Families of rows that turns and mirrors carry onto each other, the same ones carrying the whole set onto itself: the rest of each named row's family, in list order:
5 families of 6 rows:
z_414: [ -0.1  11.9   0.6 -10.4  11.4  -0.7 -16.1 -27.6]
z_561: [ -7.2   6.0   9.9 -11.0  11.0  -7.2  13.3  -4.3]
z_195: [ -7.6   7.6   9.6 -12.7   7.3 -10.8  12.1  -5.1]
z_625: [ -5.7   0.9 -14.2  -9.2   8.8   9.3 -13.0 -17.8]
z_820: [-14.1   5.0  -6.9  -2.7 -14.8  13.7  -6.0 -25.0]
z_771: [-16.2   5.1  -6.4  -2.4  -5.9  14.3  -8.1 -29.7]
z_767: [ 2.9 16.3  0.0 -8.1 -9.2  2.1 19.8 -5.9]
z_890: [-11.5   6.4   3.3  -6.1   2.7   3.9  12.9   4.1]
z_173: [ -3.6  -4.4 -14.8 -11.5  10.7   5.8  -6.1 -15.9]
z_268: [ -9.5  13.9  -3.2  -4.6 -11.3  11.8  -7.3 -33.5]
z_514: [ -1.0  10.3   6.6  -5.9   6.0  -2.1 -10.0 -36.7]
z_768: [ -4.4  -1.5 -13.8 -15.2  10.3   4.1  -7.7 -14.5]
z_454: [ -8.6   4.1  -1.5  -9.6  12.9   2.2 -18.5 -16.5]
z_325: [-18.1   6.1 -12.2 -14.1  -2.9  13.0   0.8 -24.4]
z_837: [-14.4   2.2 -13.8 -15.4   4.0  10.5  -8.7 -14.2]
z_498: [11.3 16.0 11.8 -0.3  7.3 -4.2  1.7 -5.9]
z_513: [  3.8  15.5  -3.4  -4.1  -5.2   7.3 -11.4 -34.6]
z_46: [ -0.9   9.7  -2.3  -6.7   8.4   3.8  -9.3 -36.7]
z_242: [  0.8  19.5   8.1   0.0 -13.2   6.5  18.6 -16.2]
z_555: [ 5.2 17.7 13.5  3.0 -8.7 -2.9  2.7 -2.7]
z_499: [  2.7  11.2  -5.1  -9.2 -14.7   3.0  17.7  -6.5]
z_508: [  8.3  19.4  11.4   6.6 -10.5   4.4   7.4 -12.1]
z_838: [  4.3  15.3  15.7   3.3 -11.5  -6.6  -2.3 -10.2]
z_184: [ -0.4   6.7   4.3  -3.1   8.5  -1.1  -8.5 -36.3]
z_604: [-5.5 10.9 -1.8 -7.3 -4.0  8.2 22.2 -4.4]
z_684: [-8.2 12.1 12.9 -8.5  4.5 -6.3 13.4 -2.5]
z_35: [  5.2  14.5  17.4   6.4  -7.7  -3.5  -0.7 -10.7]
z_632: [-2.1 10.4 14.7 -2.9 11.7 -4.7  6.8 -1.6]
z_977: [  2.9  10.7  -4.6  -5.6 -14.4   6.6  18.5  -7.3]
z_352: [-13.2   2.0  -5.8   0.9 -12.2  14.0  -5.2 -26.8]

The rest of the family of z_632: z_414, z_268, z_837, z_508, z_604
The rest of the family of z_46: z_625, z_771, z_767, z_555, z_684
The rest of the family of z_820: z_561, z_514, z_768, z_35, z_977

